500 stands for zero in the data rows.
Here are some numbered points:
[503. 371. 520. 302. 437. 371. 460. 579. 564. 510. 352. 414. 395. 516. 415. 547. 557. 598. 512. 414. 459. 473. 417. 611.] 0
[500. 397. 494. 341. 444. 381. 474. 580. 526. 496. 367. 414. 392. 514. 406. 515. 528. 611. 516. 437. 454. 436. 449. 592.] 1
[501. 417. 508. 360. 375. 365. 486. 585. 538. 495. 406. 414. 372. 504. 418. 520. 511. 615. 538. 433. 422. 443. 448. 614.] 2
[498. 421. 479. 396. 471. 412. 456. 568. 484. 488. 396. 456. 408. 467. 428. 491. 494. 603. 472. 424. 427. 422. 481. 604.] 3
[502. 414. 492. 381. 445. 379. 468. 591. 505. 497. 398. 441. 394. 481. 416. 503. 486. 615. 483. 421. 423. 434. 478. 609.] 4
[476. 456. 466. 376. 451. 402. 457. 580. 496. 482. 381. 455. 408. 459. 423. 502. 509. 615. 484. 438. 420. 436. 470. 618.] 5
[490. 422. 493. 378. 424. 397. 461. 585. 501. 495. 388. 447. 399. 475. 427. 506. 491. 615. 493. 419. 422. 427. 471. 604.] 6
[499. 408. 493. 379. 422. 395. 485. 555. 486. 473. 379. 463. 447. 463. 458. 488. 513. 614. 457. 414. 418. 413. 457. 567.] 7
[502. 406. 503. 389. 462. 410. 443. 581. 488. 489. 392. 440. 396. 487. 453. 511. 495. 604. 484. 433. 436. 407. 476. 608.] 8
[476. 430. 481. 339. 421. 397. 448. 531. 535. 497. 386. 420. 387. 508. 444. 543. 510. 617. 488. 446. 440. 421. 442. 611.] 9
[479. 442. 489. 394. 466. 454. 448. 577. 471. 498. 403. 456. 417. 458. 455. 476. 491. 606. 458. 427. 424. 420. 474. 607.] 10
[528. 410. 520. 351. 421. 402. 446. 557. 524. 497. 384. 408. 382. 469. 394. 544. 511. 623. 493. 447. 442. 443. 423. 616.] 11
[500. 430. 476. 378. 442. 391. 463. 604. 509. 493. 376. 459. 407. 471. 423. 496. 485. 622. 514. 424. 417. 418. 478. 590.] 12
[402. 602. 335. 628. 455. 754. 344. 341. 227. 439. 631. 667. 543. 262. 612. 395. 280. 461. 189. 465. 444. 443. 534. 509.] 13
[497. 420. 484. 393. 451. 404. 452. 575. 480. 485. 378. 451. 416. 466. 420. 505. 486. 612. 469. 415. 427. 437. 468. 606.] 14
[515. 406. 503. 336. 452. 386. 486. 576. 483. 513. 356. 463. 372. 473. 398. 554. 479. 633. 503. 439. 462. 504. 468. 609.] 15
[524. 440. 467. 389. 485. 413. 432. 621. 491. 511. 428. 471. 394. 475. 431. 469. 477. 630. 482. 431. 428. 427. 465. 603.] 16
[487. 427. 484. 380. 453. 426. 456. 576. 482. 507. 403. 452. 399. 474. 444. 487. 493. 597. 472. 421. 428. 415. 457. 619.] 17
Which point above is nearest to each new point by angle? Its number follows each.
[403. 576. 325. 601. 432. 738. 346. 373. 273. 428. 614. 642. 547. 290. 614. 407. 291. 467. 233. 446. 445. 451. 523. 534.] 13
[392. 554. 316. 594. 435. 742. 360. 350. 269. 436. 623. 614. 538. 293. 613. 390. 302. 469. 266. 487. 465. 424. 523. 547.] 13
[500. 416. 496. 331. 374. 364. 481. 592. 553. 513. 391. 404. 364. 520. 393. 528. 523. 626. 530. 420. 422. 460. 447. 615.] 2
[498. 442. 477. 350. 365. 378. 489. 587. 511. 507. 395. 442. 353. 500. 388. 523. 478. 628. 535. 424. 438. 465. 440. 610.] 2
[403. 572. 325. 596. 426. 720. 355. 347. 265. 424. 611. 661. 547. 278. 612. 399. 288. 467. 243. 455. 451. 436. 530. 521.] 13
[414. 713. 267. 709. 414. 897. 334. 339. 153. 372. 644. 754. 652. 122. 688. 377. 276. 510. 111. 418. 458. 414. 500. 479.] 13
[420. 506. 308. 688. 433. 834. 358. 339. 213. 462. 591. 628. 547. 235. 640. 440. 210. 444. 174. 399. 499. 474. 499. 484.] 13
[506. 407. 495. 344. 428. 389. 466. 591. 534. 512. 370. 409. 396. 518. 419. 522. 517. 606. 517. 427. 441. 434. 447. 617.] 1
[486. 407. 496. 368. 452. 370. 464. 574. 522. 538. 414. 428. 388. 422. 413. 487. 480. 619. 490. 465. 460. 425. 454. 627.] 4
[496. 413. 495. 384. 472. 409. 454. 577. 488. 501. 405. 439. 402. 482. 452. 498. 502. 602. 497. 426. 439. 415. 473. 610.] 8
[392. 615. 306. 638. 424. 793. 344. 340. 226. 419. 647. 681. 575. 240. 656. 397. 282. 451. 189. 462. 461. 435. 528. 521.] 13
